Where one turn sends some rows of the set: a few examples, then the rows asked:
zil: [ 14 -20  13  -2  13 -11  16  38   6  18  22 -18 -20   7  14  37  20  16
  -4  27  16 -14  -5  17  -6 -15  18  35  12  23 -34   3  -5   4 -18  -5
   7 -30 -19  31  29  24  26 -16 -12 -14  -6  -7]
fasug: [ 21  -9  -5 -35 -28  -4   9  12  26   6  -3 -11   6   4 -25 -31  35   1
   1  -1  17 -24  15  27  11 -25  34  20 -18 -21  11  26   4   7   7  -3
  22   0 -44   8 -30  28 -14   6 -37  19 -25 -16]
Gube: [ 10  -4  16 -12   9  -9  10  30  -8  10  24 -18 -12   5  12  33   5   8
   3  25  13 -12  -7  33  -4  -2  14  32  15  25 -26   7  -3   2 -18   1
  15 -32 -20  24  38  32  21 -18 -30 -21   0 -21]
nuku: [  2 -28 -25 -24   8 -15 -23  32  20   2  -1 -14  12   8 -38   2   2 -22
  24 -21 -23  -5  -7   7  11 -22  37  19  10 -12  21   6   1  16 -16 -24
  18   0 -28  22   2  42  -3  19 -38   9   6  -1]
raz: [ 24 -23   0 -12  -4 -12  18  13   5  -9   3 -13   9   0 -48 -15  11  10
 -20  28  40 -30  30 -14  -7  12  -6  27  -3  49 -22  20  -3  23   3  -2
 -20 -15  10   7  18  12   4 -26 -37   9   8 -13]
Tupi: [-11 -18  17 -32  16  -5  10  10   5  21 -18 -42   5  16 -22  17  24 -23
  14 -10   5  -8  30  12  31 -22  30  24 -28 -15 -20  37  -9  30  13  -2
  -2  12 -42  -2  -1  40  -4  -8 -19   8  23 -12]
Benu: [ 28 -22  25 -27 -11  -6   5  14   1 -10   9 -13  21  10 -35 -20   5  21
 -16  17  30 -44  10 -20  -5  15  -4  26 -16  42 -21  23   2  22   7   1
 -31  -5   8  12  12  15  -1 -22 -27   4  -1 -14]
dolev: [ 27 -14  -2 -32 -38  -7  13   9  23  -2   1 -10   0   5 -26 -19  30  17
   1 -12  15 -14  17  20   8 -18  27  11 -13 -16  20  29   2  19  16   3
  22  -5 -47  11 -30  27 -16  11 -35   2 -27  -8]
mif: [ 24 -15  -4 -41 -37   6  17   9  21  -1  -9  -9  -3   9 -25 -23  19   5
  -9  -7  37 -23  10  30   9 -25  30  22 -19 -14  15  28   7  15  13 -12
  18  -2 -41   9 -17  40 -18  16 -38  12 -17  -4]
Bimib: [ 10   3  17   1  -2  24 -23  18  -3   9 -10   0  24  28 -31   4  44  15
  -5  22  14  -3   9 -12 -45  -7   3  14  17  37  -2  -2 -18  21 -16 -17
  22  -6 -10  15  -4  25  -9   1   6  12  -8  20]
Zur: [-12 -32  13 -31  -1 -12  19  27  10  20 -11 -42   0  25 -19  20  14 -20
  -5  -3 -10  -7  31   6  21 -24  33  23 -27 -11 -13  30   0  34  21 -10
   1  13 -38   6   3  40  -1  -5 -27   9  30 -28]
Tes: [ 10   8  26  -6  -5  12 -32  15 -13   6 -18   7  21  15 -25   3  41   4
   3  30  12  -8  12   6 -43  -5   4   2  21  35   5  -1 -18  33  -9 -16
  29  -5 -16  27  -3  17  -9  -5  -2   2  -9  15]
gekip: [ -4 -16  14 -25   6  -6  17   8 -10  17 -13 -39  10  15 -17  15  21 -18
  11  -7   6   0  18  12  18 -25  38  35 -21 -20 -23  37 -15  37  15 -10
  -8  18 -46  10  18  45 -11   1 -22  11  27 -20]
viz: [  9  12  15  -7  -4  21 -38  12 -22  11 -13   5  24  22 -23   9  27  10
  12  29  15 -13  -2   3 -38  -6  12   7  16  37   3  -3 -14  29  -6 -22
  16   5 -23  28 -10  25  -9  -7  -7  -6 -12  21]
zogi: [  1 -33 -21 -31   1 -20 -23  35  10   9   3  -6  33   8 -50  13  -2  -9
  10 -15 -20  -6 -17  11  11 -25  31  18 -10 -10  19  -5   4  21 -24 -10
  10   2 -34  29  10  36  -4  12 -37  10  13  -7]
Varif: [ 26 -35  10  -9 -16   2  16  10  -3  -6   4 -15  12   8 -42 -17   7   7
 -23  20  35 -31  19 -23 -11  14   4  26 -18  48 -16  21  -1  30  14   1
 -24  -5   8  10  18   9   3 -13 -33   3   2 -20]
kesa: [ 17  -8  12  12   1 -16  12  37   7  20  23 -12  -8   1   4  36   9   2
   0  26  23  -5   1  24 -14 -17  20  32  18  22 -36  -1  -4  -4 -24 -17
   8 -25 -25  25  25  21  23 -23 -17 -20   9  -4]
Lere: [ 19 -13   8  -5   9 -17   8  40  -1   7  30 -19 -16  -2  -2  36   7   4
  -4  27  13  -2  -7  26  -2 -13  18  34  25  22 -37   5  -8   1 -18 -13
   2 -20 -29  29  35  24  25 -16 -18 -16  -7 -16]
let: [ 36 -38   3 -17  -4 -13  13  17   9   0   4  -4   8   5 -37 -17  15  14
 -13  25  36 -39  20 -22 -10  16   3  26 -17  49 -19  17  -4  30   3  -2
 -24  -3   7  19   8   0  10 -24 -34   2  -1  -6]
fori: [  7  -1   1  -4  11  19 -22  20 -18  12 -17   3  24  24 -19  12  43  15
   8  33   9  -9   9  -7 -42  -3   6   7  16  35   6  -2 -19  40 -14 -23
  20 -10 -17  27   1  16  -1   0  -4   9 -13  22]
Kige: [  6 -10  17  -7   1  -3   6  32   4  15  30 -18 -13  -3   0  34   7  15
   0  27  11  -8  -6  25 -14  -7  13  33  19  18 -29  -1   3  -2 -23  -8
   3 -36 -29  25  35  20  28 -19 -15 -11   5 -17]
zopov: [ -5 -37 -17 -27   8 -11 -20  30  19  22  -9  -9  30   8 -51   6  -4 -12
  22  -8 -11 -13 -14  13  15 -21  31  21  -4 -20  15   0   9  16 -25 -19
  11  -1 -25   8   1  39  -7  16 -43  12  13  -8]
dem: [ 25 -30  17  -6  -6  -5   6  11   1  -2  13 -12   9   3 -42 -21   1  10
 -18  18  33 -38  22 -20  -1  11  -2  21 -19  50 -21  18  -5  22   8   4
 -29  -9   1   7  18  14  -3 -32 -31   2   2   0]
Nabip: [ 19  -4  -9 -33 -33  -6  10  15  25  15  -5 -28   3   6 -32 -25  31   8
  -7  -7  19 -24  26  21   4 -14  40   2 -23 -12  10  31   2  18   3  -4
   5   5 -44  14 -30  33 -13  22 -36  15 -17   2]
dobom: [ 18   6  14  -7  -7  20 -27  19 -13  11 -14   2  28  28 -22  13  31  12
  -3  21  17  -6  12   4 -39  -5   5  -1  13  31   7   3 -24  31 -15 -29
  18 -12 -18  26  -6  24  -5   6   7   2 -13  25]
romin: [-13 -23  15 -34  15  -4  17  11  -6  17 -12 -32  -1   9 -27  20  18 -19
   5 -10   4 -10  27   2  17 -27  30  11 -28 -13 -24  40  -7  35  28   1
  -3  12 -50   8  11  45   4   2 -19  -5  25 -13]
giv: [ 14 -35 -17 -37   9 -18 -26  28  17  15  -9  -6  28  16 -50   9 -10  -7
  15 -18  -8  -2  -9  11   9  -7  25  26   0 -12  15   4   0  18 -29 -22
  18  14 -37  11   8  44 -17  17 -34   7   6  -9]

Tes moves to dem
fori moves to let
And these:
nuku moves to Nabip
zopov moves to fasug
Gube moves to viz
kesa moves to Bimib
dolev moves to romin
gekip moves to giv
Lere moves to dobom

Where one turn sends some rows of the set: a few examples, then the rows asked:
nidal: [ -2  -5 -18  -5  -3  -1 -17  37 -21 -11  20 -17  22   0]
fufu: [  7  25  10 -20   4  -6   5  16 -18  -7  10 -26  37 -17]
las: [ 20 -14  -2  17  34  -9  -1 -23 -12   0  -4 -31  15   4]
lamab: [ 22   0 -16  10  36 -22 -16 -18   1 -11 -13  -7  13  -2]
gota: [ 12  -3 -21  15 -12 -35   3 -14 -11 -16  -4   0  -7  22]
dimi: [ -8   9  13  -8 -20  -2  17  15 -13   5  15  -6  11 -34]
zoz: [-15 -21   9   4  11 -27  17 -16  -7  18   9   9   3  19]
dad: [  2 -21  16  18  30 -14   6 -17   6  11  -5   1   7 -13]
gipo: [ -3 -19   4  15  -3  11   1 -25 -20  -4  -4 -18  -1  32]
Mazi: [ 14   8  40   7 -11 -24  -2  -3  -5   5   2  16  34   7]
pog: [ 11   6   3   2 -15  -7 -10  21   5 -28  21 -25  18 -24]
Gif: [-14   5   5   5   7   4 -10 -29 -25  10  -1   8  -4  22]
bag: [ -4   9  -8 -17   2  -6 -15  14   6 -12  28  -8  22 -35]
buv: [ -2  -7 -19 -29   8   2   4  16   3 -12   9 -10  40 -23]
teras: [ 19  19  -2 -21 -16  -7  -2 -22  17  -3 -24 -15   8   1]
bedo: [  5  -1 -18 -15  25 -27   6 -29 -12   0   7 -16  19  22]
sidi: [ 18 -15  12  -9  12 -16  -8   3  -5  -1   1  -1  56  27]
Vid: [  1   0   0  14  33 -21  -7 -14 -13  18  -7  14   1  -7]
Kun: [ -3  -1  26   8 -13  -6  -1  33  -3  -7  22 -14  16 -19]
dezer: [  2  18  -7  -6  17  -4 -23 -32  -9 -14 -10   8   9  21]
mizul: [ 13 -25  -2  19  -9 -29  13  -7   1 -14  -6 -12   7  31]
kevo: [ -2 -23  16   3  15  11   2 -33   7 -13  -4 -18  19  20]
bobo: [-13  -5   0 -11  -4  -6   2  40  -7   3   0  19  27 -14]
kolon: [ -7  -3   0 -32  -2  15  -7  -4  -8  -3  25 -11  13 -30]
Nepig: [  6  14  31  -1 -24   0 -12  27 -18 -10   7   3   8 -11]
bolod: [  7  -8 -22  -3 -27   3  10  18  -6 -21   6 -23  16 -25]
dit: [ 10 -18  -8 -17  -3  12 -21  31  -7 -26   3 -11  30   6]
Nup: [ 19 -21  -5  35   9 -19  -8  -6   5 -12 -19   1  -3  -4]
fopa: [  0   6  27 -24  13   4 -18  24  -9  -8   9   3  37  -6]
mumo: [ -4 -13 -25 -16 -18   3  -1  -4  -5  20 -23   2  -1  19]
tofiz: [  3  -4  28 -16  -1  -3   7   1  10  21 -26  -9  24  22]
madin: [  5 -13  -8 -22   0   4  -1   2  -2  15 -27 -19  25  33]
lik: [ -7  -1  14 -10  11  -2  -7  32 -14   1  26 -21  33  -8]
latan: [ 15  -4   4  -6  25 -35   6 -25  15 -18   0 -12  29  16]
Puge: [ 16   6 -16 -18 -10 -11  -3 -42  -6  -3  18  -9  20 -16]
Rizo: [ 17   7  22  -3 -27  -9   6  -4  14   3 -30 -10   8  12]
pak: [ -7 -25 -21 -10 -14  -4   3 -20  -9  15  19  19  14  -7]
Bafir: [  8 -40 -22   2 -13  -5  -5   6 -14   0   1   6  32  26]
Tun: [ 18  13   3 -13 -20   8 -14   5 -18 -23  14 -29  10 -15]
fefib: [ -5 -17  23   6   6   0  -5 -22  21 -14 -12  15  11   9]
Tud: [-13  -3 -17  -5  -8  -4 -15  29 -10  -3  24   7   9 -23]
fub: [ 29  15  12  11 -33 -23  -4 -19 -10 -14   5  -6  14  -3]
Fivis: [ -5   3  14   4   6 -39   9 -19   8   3   2  26   1   4]
bubol: [ 11   8  -4   0 -15  -9  -2  41 -23 -17  -7 -12  30  -1]
Kitid: [  7   0   0  12  -2  -6 -21 -19   9 -30 -20  17   4  18]
gib: [ -9 -27  -7 -11 -20  17  -7  23  -8  -6  14   9   6 -14]
nagu: [ -3   9 -15 -29 -12  -2  -1 -24   8  20 -16   6   0  -4]
getu: [ 12 -14  -6  35  10 -16  -2  -4 -26   7 -12  -8  -8   8]

bobo moves to buv
dezer moves to Kitid
las moves to getu
And these:
pak moves to Puge
gota moves to Fivis
dit moves to gib
Rizo moves to tofiz
bag moves to pog

Where one turn sends some rows of the set: a few examples, then the rows asked:
vefit: [ -3  16   4 -37  10  12 -24  26  -4  -5 -31  -4  47 -24   3  12  10  -9]
kaz: [ 32 -27 -10 -26  20  10   8   4 -12  10 -17  -5   2  26 -10   5  21 -11]
fifi: [ 15  19  -4 -19   8   0 -33  25   3  -4 -23 -20  45 -24   3   7  -1 -13]
Kav: [  7   7   7  17  43  -1  -2  11  -9 -20 -14  -6   2  23  11  11  -6 -11]
doka: [ -9  21   0 -37   2  18 -29 -11   1  30 -31   7  36  -6  -3 -12 -22 -28]
desa: [ 43 -14  -7 -12  26   0  14   1  -9  21  -9 -13   0  29  -1   7  19 -13]
tas: [  0  35  18 -27  18   9  -8  20  -5  10 -26  -3  48 -23  21  21  12  -5]
neb: [  4  37   7 -20   7   7 -20 -16   3  44 -21  -2  33  -4  12  -8 -22 -26]
lir: [-10   5 -13 -31  20   9 -27  16   0  46 -29  -4 -23   6 -18  -7  16  -7]
Bezet: [ 20  37   8 -10  17  -6 -17  20   1  10 -17 -21  44 -23  20  14   0  -9]
rup: [-12  -1  12   1  40  14  -2  14 -12 -26 -25   8   6  22   5  14   2 -12]
beb: [  4  12 -15 -14  22  -2 -26  13   4  53 -21 -16 -28   6 -12  -8  11  -8]
sala: [ -9  35   9 -32   6  20 -17 -13  -1  40 -28   8  36  -6   8  -6 -17 -24]
ritav: [-19  18   2 -29  25  12 -13  12  -1  56 -30   3 -22   7  -7   1  22  -4]
riz: [  1  -7   2   8  37   4 -12  13 -10 -29 -22  -3   0  22   0   9  -6 -15]
kad: [ 30  -6   6 -18  32  10  26  -1 -12  24 -12  -3   1  29   7  15  27  -8]
niriz: [ -7  13  17  10  44   7   5  10 -10 -15 -21   5   3  24  17  16   1  -8]
fede: [ -2  29  -1 -14  27   1 -13  12   1  60 -21  -7 -24   8  -1  -1  16  -6]
Nos: [  6  26  -5 -25   0   6 -29 -12   6  33 -23  -6  32  -6  -2 -16 -25 -30]
pid: [ 21 -18   4 -31  29  17  20   3 -14  18 -20   4   5  28  -4  14  30  -9]

Kav moves to niriz
desa moves to kad
And these:
doka moves to Nos
Bezet moves to tas
lir moves to beb

